128 stands for zero in the data rows.
Here is a table of points, one per row:
[122 123 153 103 136  97 138 116 153 191  95 117  99 108 140 178 176 141
 189 119 110 137 103 119 144 134 125  67  77 162 155 111 154  82  84 120
  82 124 180 163 101 140  62 102 144 199 222  80 119 122 225  81 114 149
 104 139 238 111 154 113 107  79 114]
[156 165 213 129 123 113 172 186 109 108 147 180 185 130 117  60 100 112
  63 142  50 139 128 156 104 146  80 172 193 140 109 117 138 138  82 128
 159 114 131 107 176 106 156 129 136  46  78 153 130 149  92 170 128 146
 133 138  91 114  53 161 116 167  67]
[144 169 216 129  72 104 164 168 147 150 157 197 210 132  88  98 105 120
  56 125  87 127  90 165  94 121  90 181 181 138  77 146 138 136  74 144
 204 114 115  71 164 110 171 136 125  86 123 166 112 147  82 129 112 156
 152 169 117 116  73  92 120 144 129]
[136 152 136 137  81 107 193 144 125  86 112 115 120 107 158 182 162 150
 115 145 128 120  85  98 116 119 159  28  78 155 112 119 188 112 105 107
 103 103 193 144  53 134  93 100 124 149 233 100  96 121 190  93 157 149
  81 141 223 146 146 163 119 101 103]
[141 157 218 118 111 131 157 169  96 122 131 160 192 126 100  58  96 102
  90 143  88 134 108 196  96 122  85 168 187 135 122 149 135 162 107 127
 179 121 109  96 167 102 187 136 128  88  83 163 123 142  74 146 129 137
 148 157  80 112  71 119 135 157  98]
[143 146 212 109 121 127 139 165 100 119 120 164 181 135  84  88  84  92
  92 125 105 127 141 180 103 132  94 173 191 128 104 152 139 150 122 150
 197 122 108  91 159  88 207 143 117  91  66 173 136 147  88 144 143 127
 143 139  81 140  59 111 125 167  94]
[ 84  86  25 160 199 134  88  97 130 138 107 139  99 135 139 137 136 114
 179  91 174 121 164 138 156 145 152 152 105 130 136 103  73 169 174 142
 108 129  81 137 150 137 160 150 125 140  62 109 153 140 111 150 117 100
 136  92  61 136 179  92 140 140 166]
[158 153 147 109 112 103 178 108 155 126 110  94 121  93 140 175 152 148
 117 138 107  91  92  94 121 120 137  83  83 135 128 174 179  74 105 109
  89 125 191 198  72 148  64 108 107 124 207  92 117 123 162  62 136 158
 107 177 227 114 159 176 116 126 106]
[161 184 244 112  53  99 158 115 112 140 105 136 206 147 100   0 110 109
  58 162 101 134 115 142 103 138 133 175 177 126 150 177 173 188 126 136
 152 102 124 111 182 110 155 125 141  63 112 229 106 120 144 127 146 126
 115 112  78 103  57 106 107 133 118]
[ 95  98  10 148 170 163  70 110 112 126 128 118 108 139 137 122 130 121
 172  93 167 124 169 141 156 144 127 145 133 111 148 103  53 172 182 136
  98 149  70 141 128 134 110 163 131 106 129 134 141 123  91 154 120  93
 150  67  82 141 169 127 141 146 179]
[ 91 100  82 168 191 155  82 127 121 112 136  96 120 147 121 121 103 120
 163  97 204 155 163 121 147 150 130 159 112  78 139 118  75 165 180 158
 105 158  78 109 109 122 123 154 130 129  72 113 149 150  94 178 107 100
 161  76  45 141 116 109 138 128 181]
[ 82  61  35 161 165 131  86  82 113  66 142 118  92 137 157 172 112 130
 145 114 162 110 178 149 187 120 178 163  84 106 153  89  55 122 178 147
  94 173  80 138 116 161 138 135 151 149  92  87 139 124 134 133 126  98
 136  92 147 168 163 128 124 108 179]
[149  93 141  98 152 133 158 122 144 162 156 117  93  94 159 147 161 148
 124 155 104 127 127 104 123  97 137  57  67 131 132 167 187  80  98 106
 109 131 203 115  79 125  66 127 134 149 194  99  98  86 243  59 150 159
 107 139 214 116 145 149 121  65 127]
[158 128  65 115  48 147 106  99 165  51 133  83 103  97 137 153 149 164
 255 119 138 138 121  42 140  91 164 134 106 128 110 140 160 104 116 101
 116 125 184 154 146 154  34  83 119 151 182  64 135 109 184 100 155 166
 130 160 242 116 171 153 112  37 146]
[ 86  91  52 150 201 152  77  98 140 104 126 114  80 160 136 151 126 134
 170  97 183 132 169 137 156 137 151 136  82 101 143  89  70 159 168 126
 109 140  90 131 134 151 144 139 125 130 109 110 154 112 110 154 117 100
 150  70  62 150 163 117 151 146 165]
[ 77  91  42 156 181 146  50 102 131 121 129 125  92 150 144 139 126 139
 167  85 173 145 171 127 169 135 160 112 124 109 129  99  77 127 176 130
  95 153  88 146 106 143 141 147 110 142 105 104 147 123 122 166 108  94
 138  81  82 141 185 136 138 127 185]
[129 210 222  81  89 141 191 166  87 150 138 165 183 119 103  95 101 101
 105 162  88 104  65 157  92 115 108 158 187 147 124 121 146 135  94 129
 232 121 152  91 177  97 160  98 111 114  87 159 130 136  99 139 122 136
 129 151 139 108  65 120 138 182  84]
[169  96 114 142  86 123 210  80 151 150 132  93  25 108 153 155 192 175
  80 138 116 132 139   9 135 134 143  17  53 129 108 120 139  89 127 129
 102 129 154 158  48 139 105 125 105 199 219 173 151 109 158  80 118 143
 111 151 208 111 152 168 160  83 112]
[159 153 111  91  62  91 203 141 148 165 114 177  72 117 149 233 130 134
  81 166 123 161 112  82 124 112 129  70 107 146 134 146 199  61 112 114
  90 118 205 131 112 151  58  94 134 168 187  84  70 164 179  84 131 132
 117 159 185 121 147 182 104  90  83]
[168 155 207  97 107 124 170 185 123 133 131 162 205 123  95  77 100  90
 109 145  97  96 117 194  97 127  82 206 177 127 116 138 151 127 112 120
 181 115 114  89 161  92 178 126 146 122 123 173 122 152  72 148 126 125
 142 165  76  95  64 131 118 165  80]
[149 109 127 123 115  89  51 110 143 182 109  55 105  79 159 204 209 175
 118 166 126 123  78  62 110 131 152  57 172 142 122 104 187 105  93 119
  88 122 196 152 126 150  71 117 156 201 179  79 111 115 141  50 148 159
  62 148 217 105 148 155 131 101 137]
[143 169 200 114  87 136 157 161 132 130 143 153 183 138 104  74  90 107
  76 144  69 123  92 156 103 134  63 183 185 147 115 185 154 164 111 136
 173 103  97 105 162  97 185 139 138 121  69 158 132 105  63 167 128 148
 127 137  71 138  71 122 117 171  86]
[140 164 177 113 127 130 141 148 106 130 142 123 170 143  83  60  89 100
  94 136  90 141 123 196  94 132  70 201 183 135 119 123 118 160 116 140
 192 122  93  91 142 108 194 140 134  94  79 169 143 146 105 159 128 134
 150 144  51 137  66 115 130 175 113]
[141 134 127 121 104  96 164 123 177 146 131 112 113  97 146 176 183 146
 143 138 114  89  94  88 130 119 162  60  84 133 130 150 191  42 106 106
  83 132 202 160  88 158  72 108 111 141 186 107 111 121 170  81 136 144
  98 151 226 123 156 136 116  94 113]
[ 96  93  58 158 211 156  46 127  99 102 105 116 107 165 138 129 115 132
 145 101 207 146 161 144 159 121 142 143 123 114 155  95  62 156 172 133
 129 128  93 168 127 132 133 133 121 111  74 148 148 102  93 172 113  88
 141 107  83 170 185  68 134 130 143]
[ 94  84  55 158 187 164  62 106  98 140 153 128 105 169 115 128 115 125
 161 105 169 134 190 139 138 142 167 130 106 106 139 122  66 153 170 128
 102 141  58 130 134 125 162 134 132 127  88  95 134 133 104 179 119 100
 156  92  72 145 155 102 138 142 175]
[ 85  90  64 154 165 164  45 103 137 106 126  99  87 162 151 155 106 129
 176 104 175 145 159 120 160 139 136 127  98 118 147 100  48 124 166 136
  84 141  68 132 136 143 125 162 122 115  96 134 152 138 124 150 123  90
 131 100  60 138 182 105 158 151 174]
There is one direction along which these points spread out most. How many in every 100 of the points above lie lower along it than each point below? Round to a whole number. More than half of the points above lie lower than the first one.
[143 146 212 109 121 127 139 165 100 119 120 164 181 135  84  88  84  92
  92 125 105 127 141 180 103 132  94 173 191 128 104 152 139 150 122 150
 197 122 108  91 159  88 207 143 117  91  66 173 136 147  88 144 143 127
 143 139  81 140  59 111 125 167  94] 4
[149 109 127 123 115  89  51 110 143 182 109  55 105  79 159 204 209 175
 118 166 126 123  78  62 110 131 152  57 172 142 122 104 187 105  93 119
  88 122 196 152 126 150  71 117 156 201 179  79 111 115 141  50 148 159
  62 148 217 105 148 155 131 101 137] 85
[168 155 207  97 107 124 170 185 123 133 131 162 205 123  95  77 100  90
 109 145  97  96 117 194  97 127  82 206 177 127 116 138 151 127 112 120
 181 115 114  89 161  92 178 126 146 122 123 173 122 152  72 148 126 125
 142 165  76  95  64 131 118 165  80] 19
[158 153 147 109 112 103 178 108 155 126 110  94 121  93 140 175 152 148
 117 138 107  91  92  94 121 120 137  83  83 135 128 174 179  74 105 109
  89 125 191 198  72 148  64 108 107 124 207  92 117 123 162  62 136 158
 107 177 227 114 159 176 116 126 106] 70
[141 134 127 121 104  96 164 123 177 146 131 112 113  97 146 176 183 146
 143 138 114  89  94  88 130 119 162  60  84 133 130 150 191  42 106 106
  83 132 202 160  88 158  72 108 111 141 186 107 111 121 170  81 136 144
  98 151 226 123 156 136 116  94 113] 81
[156 165 213 129 123 113 172 186 109 108 147 180 185 130 117  60 100 112
  63 142  50 139 128 156 104 146  80 172 193 140 109 117 138 138  82 128
 159 114 131 107 176 106 156 129 136  46  78 153 130 149  92 170 128 146
 133 138  91 114  53 161 116 167  67] 15
[122 123 153 103 136  97 138 116 153 191  95 117  99 108 140 178 176 141
 189 119 110 137 103 119 144 134 125  67  77 162 155 111 154  82  84 120
  82 124 180 163 101 140  62 102 144 199 222  80 119 122 225  81 114 149
 104 139 238 111 154 113 107  79 114] 89
[141 157 218 118 111 131 157 169  96 122 131 160 192 126 100  58  96 102
  90 143  88 134 108 196  96 122  85 168 187 135 122 149 135 162 107 127
 179 121 109  96 167 102 187 136 128  88  83 163 123 142  74 146 129 137
 148 157  80 112  71 119 135 157  98] 7
[159 153 111  91  62  91 203 141 148 165 114 177  72 117 149 233 130 134
  81 166 123 161 112  82 124 112 129  70 107 146 134 146 199  61 112 114
  90 118 205 131 112 151  58  94 134 168 187  84  70 164 179  84 131 132
 117 159 185 121 147 182 104  90  83] 67
